[[  7.7 -36.2  11.7   3.5 -10.8 -25.6   7.8  -7.6  37.7  23.1]
 [ 12.0 -46.8  32.6 -10.3 -33.2 -54.5   5.3  12.2  38.3  21.9]
 [  2.7 -26.6  12.6   2.0  -3.9 -22.4  10.2  -5.9  29.0  22.9]
 [  3.7 -31.4  39.4 -16.4 -25.5 -55.5   9.2  20.1  22.0  21.3]
 [ -3.2  62.0 -54.7  11.7  21.7  81.0 -26.9  -8.6 -58.8 -55.7]
 [ -5.1  23.5 -12.5   1.4  11.1  22.4  -4.6  -0.4 -22.1 -14.0]
 [ -2.9  -5.9  21.5 -10.6  -7.1 -25.7   6.5  13.2   1.4   9.6]]
->
[[ 23.1  37.7  -7.6   7.8 -25.6 -10.8   3.5  11.7 -36.2   7.7]
 [ 21.9  38.3  12.2   5.3 -54.5 -33.2 -10.3  32.6 -46.8  12.0]
 [ 22.9  29.0  -5.9  10.2 -22.4  -3.9   2.0  12.6 -26.6   2.7]
 [ 21.3  22.0  20.1   9.2 -55.5 -25.5 -16.4  39.4 -31.4   3.7]
 [-55.7 -58.8  -8.6 -26.9  81.0  21.7  11.7 -54.7  62.0  -3.2]
 [-14.0 -22.1  -0.4  -4.6  22.4  11.1   1.4 -12.5  23.5  -5.1]
 [  9.6   1.4  13.2   6.5 -25.7  -7.1 -10.6  21.5  -5.9  -2.9]]

[[ 32.5 -20.7 -25.0 -11.2 -13.7  -6.7  -8.1]
 [ 47.9  -3.7   9.9 -36.5 -17.1   0.8  20.7]
 [-33.3  32.7   7.6   2.9  39.3 -38.7   8.0]
 [-28.3  22.3  27.8   8.8   9.6  16.3  13.2]
 [ 22.8 -10.9  67.9  15.5  -5.6   2.3  -8.0]
 [ -5.5 -26.2   3.5 -33.5 -20.4  17.6 -43.0]
 [ -3.5  26.6  26.6  11.5   9.1 -20.1 -14.3]
 [ 41.8 -25.2 -33.8  14.8  -9.9 -60.0   0.8]
 [ 33.8  24.0   4.7  36.8  46.5   4.3  40.4]
 [  3.2  28.0 -44.7  27.3  32.2  -8.3  -6.1]]
->
[[ -8.1  -6.7 -13.7 -11.2 -25.0 -20.7  32.5]
 [ 20.7   0.8 -17.1 -36.5   9.9  -3.7  47.9]
 [  8.0 -38.7  39.3   2.9   7.6  32.7 -33.3]
 [ 13.2  16.3   9.6   8.8  27.8  22.3 -28.3]
 [ -8.0   2.3  -5.6  15.5  67.9 -10.9  22.8]
 [-43.0  17.6 -20.4 -33.5   3.5 -26.2  -5.5]
 [-14.3 -20.1   9.1  11.5  26.6  26.6  -3.5]
 [  0.8 -60.0  -9.9  14.8 -33.8 -25.2  41.8]
 [ 40.4   4.3  46.5  36.8   4.7  24.0  33.8]
 [ -6.1  -8.3  32.2  27.3 -44.7  28.0   3.2]]

[[ 43.0 -39.7  63.9]
 [ 32.3 -39.0  50.3]
 [ 18.0 -22.9  29.9]
 [ 25.2 -26.1  38.8]
 [-14.0  41.4 -14.9]
 [  0.3  43.3 -18.2]
 [ -1.2  51.6 -15.0]
 [ -1.8  52.9 -21.4]
 [-75.4 -64.3 -51.8]]
->
[[ 63.9 -39.7  43.0]
 [ 50.3 -39.0  32.3]
 [ 29.9 -22.9  18.0]
 [ 38.8 -26.1  25.2]
 [-14.9  41.4 -14.0]
 [-18.2  43.3   0.3]
 [-15.0  51.6  -1.2]
 [-21.4  52.9  -1.8]
 [-51.8 -64.3 -75.4]]

[[ 53.1 -42.7  46.0  63.6  24.2  25.9  -1.9  66.9  58.4  75.2]
 [-49.0  46.3 -44.4 -56.2 -19.6  21.5 -11.3 -55.7  38.3 -58.6]
 [ 38.6 -71.6 -65.5  51.6 -65.3  58.6 -27.5 -22.1  15.5  -3.4]
 [-31.8  21.3 -33.4 -60.0 -14.6 -53.9  -4.9 -62.7 -63.7 -56.3]
 [  6.3 -59.6 -67.3  65.7 -58.9  60.6   6.1  10.5  70.8  47.7]]
->
[[ 75.2  58.4  66.9  -1.9  25.9  24.2  63.6  46.0 -42.7  53.1]
 [-58.6  38.3 -55.7 -11.3  21.5 -19.6 -56.2 -44.4  46.3 -49.0]
 [ -3.4  15.5 -22.1 -27.5  58.6 -65.3  51.6 -65.5 -71.6  38.6]
 [-56.3 -63.7 -62.7  -4.9 -53.9 -14.6 -60.0 -33.4  21.3 -31.8]
 [ 47.7  70.8  10.5   6.1  60.6 -58.9  65.7 -67.3 -59.6   6.3]]

[[ 16.0  -1.8  19.1 -12.0  19.9  -5.7  26.2   8.4]
 [ 14.7  27.3  -2.8  33.1 -28.3 -10.0  -2.9 -22.6]
 [ 20.1  66.2  19.6 -43.7 -32.4 -29.7  -2.8   0.9]
 [-17.9 -11.4 -12.9  -0.3   4.7  10.4 -29.5 -13.9]
 [ 37.8  63.2  13.0 -10.0 -54.7 -32.6  18.5  20.6]
 [-47.2 -15.7 -32.8  19.3  33.2  68.3 -25.6 -32.2]
 [-14.8  54.5 -49.2   3.8 -17.8  28.3 -62.8  19.4]
 [-19.0 -59.7 -13.4  25.8  33.8  27.8  -4.5 -13.0]
 [-28.4   8.2 -10.3 -25.0  24.9  42.5 -12.1  -8.8]
 [ 11.5  -8.4  -5.1  16.4  21.8  -3.7 -15.4  14.0]
 [-38.1  -6.4 -52.8  35.1   6.9  59.6 -43.7  -5.8]]
->
[[  8.4  26.2  -5.7  19.9 -12.0  19.1  -1.8  16.0]
 [-22.6  -2.9 -10.0 -28.3  33.1  -2.8  27.3  14.7]
 [  0.9  -2.8 -29.7 -32.4 -43.7  19.6  66.2  20.1]
 [-13.9 -29.5  10.4   4.7  -0.3 -12.9 -11.4 -17.9]
 [ 20.6  18.5 -32.6 -54.7 -10.0  13.0  63.2  37.8]
 [-32.2 -25.6  68.3  33.2  19.3 -32.8 -15.7 -47.2]
 [ 19.4 -62.8  28.3 -17.8   3.8 -49.2  54.5 -14.8]
 [-13.0  -4.5  27.8  33.8  25.8 -13.4 -59.7 -19.0]
 [ -8.8 -12.1  42.5  24.9 -25.0 -10.3   8.2 -28.4]
 [ 14.0 -15.4  -3.7  21.8  16.4  -5.1  -8.4  11.5]
 [ -5.8 -43.7  59.6   6.9  35.1 -52.8  -6.4 -38.1]]

[[-31.0  77.0  52.4 -73.3  77.7 -38.3  23.8  -3.0 -69.7   4.8  75.9  42.3
   49.5  73.7 -34.1]
 [ 21.9 -78.0  29.4  74.1  51.3  20.0 -70.5  50.5 -54.3  50.4 -23.6 -69.3
   27.1 -59.9 -47.7]
 [ 40.3  58.3  43.7 -62.8 -54.4 -61.0  46.6  46.8  24.0 -48.7  68.4  70.0
  -25.2  62.3   5.9]]
->
[[-34.1  73.7  49.5  42.3  75.9   4.8 -69.7  -3.0  23.8 -38.3  77.7 -73.3
   52.4  77.0 -31.0]
 [-47.7 -59.9  27.1 -69.3 -23.6  50.4 -54.3  50.5 -70.5  20.0  51.3  74.1
   29.4 -78.0  21.9]
 [  5.9  62.3 -25.2  70.0  68.4 -48.7  24.0  46.8  46.6 -61.0 -54.4 -62.8
   43.7  58.3  40.3]]

[[ 42.5 -37.2]
 [-35.9  26.5]
 [ 62.7 -44.0]]
->
[[-37.2  42.5]
 [ 26.5 -35.9]
 [-44.0  62.7]]
